Rows are one point carried round by a steady rotation, each followed by how many steps it has turned.
The counts run from 0 to 427.
[ -5 -15  36  14 -14  39  39 -11  -5  10 -19  10 -15   7   3 -60  39  27
 -16   8 -21 -25  38  16  29 -19  17 -34  28 -25  -4  -7] -> 336
[-29 -17  12  -3  -7  47  35 -13  11  10 -31   2 -20   8  -9 -57  41   5
  -5   6 -18 -29  37  19  31 -33  15 -36  15 -22 -12 -22] -> 341
[-32  14 -21 -27  12  -9 -27  30 -15 -27 -13 -36  -9  60  27 -31  23  19
  20  28 -14  -9  -9  10 -19 -10  13   3 -21  -1   5  59] -> 310
[  0 -22  10   8 -11  40   7 -21  26  12 -16  25 -39  -6  24 -16  50  -7
  23  17 -44  15  25  13  40 -35   6 -12   0 -47 -10 -23] -> 191
[-13   9   2  -1  14  14  10   3   4 -19  24 -35  -2  26  32 -20  67  12
 -16  59 -20  -1  -4  -1  20 -48  -5  20 -26  -3  -9  35] -> 147
[ 17   8  33  15 -27   5 -14  22 -40 -11  -6   5 -22  36  48 -33  21  48
  10  12 -33   2   7  13  -3  12  14 -12  12 -24   3  60] -> 322
[-35  28 -55 -21  42  -6   9 -19  51 -14  -7 -20 -34  22 -10  -2  30 -10
  32  27 -40 -16   1   9  31  -9  23   8 -11 -12  -9   4] -> 56
[  8  39 -16  28  -4  31  40 -10  10 -13  27  -7  -9 -13 -22  -3  32  43
 -45  -6 -41  -8   8  -1  50 -14   8  23  21 -18 -34  17] -> 242
[ 42  14  17  20  36  -9 -27  -8  34   2  18   6 -50  -2  -7 -21   3  10
  24  -6 -29  -2  27 -28  15  47  24   1  30 -51   9  12] -> 373
[-12 -25  24   0 -23   3  -9  -1 -20  -4 -49  15 -33  24  33 -61   8  27
  20 -20 -20   3  33 -12  17 -10   1 -44  26 -31  16  13] -> 178
[-36  52 -56  -1  12  13  14  -1  17 -33   9 -28 -24  14 -16   5  25  17
 -15  -1 -30  -7  -9  -3  46 -24 -11  22  -9   0 -40  31] -> 397
[-19  40 -31   5  35  -9  30 -31  33 -22  17 -31 -30  -1 -14 -20  29  12
 -15  13 -27 -18  12 -37  64 -20   2   8   9  -2 -12   9] -> 389
[-55  -4 -18 -19  -5  32   1  24  -4 -21 -53 -10 -17  51   2 -41  30  10
  -1  -3  -1 -18  15  33   4 -33 -21 -24 -10  -8 -27  18] -> 11
[ -5  10 -24 -10  49  27 -10   5  59   3 -10   1 -33  21 -40 -10  24 -16
  28  11 -24 -24  19  36  -7  26  29   6   1 -42 -21 -10] -> 206
[-10 -30  21   4 -27  10  -4 -14 -10   3 -42  20 -39   9  40 -49  20  16
  23 -11 -30  12  32 -15  33 -26  -1 -41  21 -38  14  -1] -> 182
[  3 -13  -1   4   9  51   8 -14  47  12  -7  21 -35  -2   0  -5  53 -16
  21  24 -41   2  21  33  25 -20  13   0  -5 -49 -24 -25] -> 196
[ -4  35 -28  -3  29 -42 -27 -12  16 -19  -2 -16 -50  18   6 -21 -14  15
  38 -14 -35  -2   8 -41  27  31  23  -6  21 -19  16  36] -> 222
[-10  54 -50  -4  15  -7 -20  10  15 -22   4 -10 -39  29  -5  15   2  19
  31   0 -50  -4 -14  19  10  31  27  18  -2 -18 -20  48] -> 66
[-17  37 -26   8  37 -11  30 -33  36 -20  18 -29 -31  -3 -14 -23  28  11
 -14  13 -27 -18  15 -39  64 -16   4   6  13  -3  -8   8] -> 388
[-34  36 -58 -20  37  -6   1 -13  44 -18  -7 -19 -35  25 -10   4  25  -8
  34  23 -44 -14  -4  14  26  -3  23  12 -13 -10 -14  13] -> 58
[-33  -8 -53 -22  -5  20 -39  33  -9 -19 -31 -21   2  17 -29 -29 -16  22
  -6 -61 -10  18   4 -24  -9 -22  -1   6  11 -37  -8  18] -> 263
[ 38 -29  32  19   5   9 -19  -1  25   9 -22  37 -37   7  20 -24  22  18
  23  -5 -35  17  35   6   3  17   9 -14  28 -67  11  -6] -> 33
[ 10   8 -11  -3  14  21 -58  15  26   0  -7  15 -59  16  -3  -2   1 -15
  57 -12 -34  11   9  12  -5  33  18   2   0 -56 -15  15] -> 363
[ 39  12  12  17  29  -1 -42   0  33   2  13  11 -54   3  -5 -13   0   3
  37  -9 -32   5  22 -16   4  50  24   2  23 -57   2  15] -> 370
[ 14 -11  49  22 -23  29  30  -4 -17   8 -11  13 -16  10  19 -54  35  41
 -16  10 -26 -17  35  15  22  -5  18 -30  30 -29   1  12] -> 332
[  7  13  18   4 -22  -3 -25  28 -40 -17  -7  -4 -23  44  49 -29  19  43
  18  15 -31   4   1  14  -9   9  13  -9   2 -18   4  70] -> 319
[ 11 -14 -23 -11  15  41 -60  47  11  -4   9 -17   5  12 -31 -10   7   7
   0 -28 -11  23   0  -3 -41   1  14  34  -1 -61 -13  19] -> 116
[ -5 -18   1  -4 -21  21 -44  29  -4  -9 -48  29 -40  36  29 -17  11  13
  37 -22 -28  22  15  27 -10   2 -12 -17   4 -50 -12  21] -> 23
[ 24 -25  19  10 -12  16 -38  16   7   1 -35  38 -41  21  28 -17  14  18
  34 -16 -34  25  24  17  -6  15  -1 -14  16 -64  -1  11] -> 28
[ 25  41 -10  22  -4  -9  -2   7 -12 -14  10   0 -23   8 -12 -14 -14  57
  -6 -31 -45  -6   7 -11  15  44  33   5  42 -29  -3  46] -> 77
[ -8  30 -32 -13  42 -33 -31  -3  29 -18 -11 -17 -48  27 -13 -24 -16   5
  42 -12 -27 -15  11 -24  10  41  29  -7  18 -24  12  27] -> 218
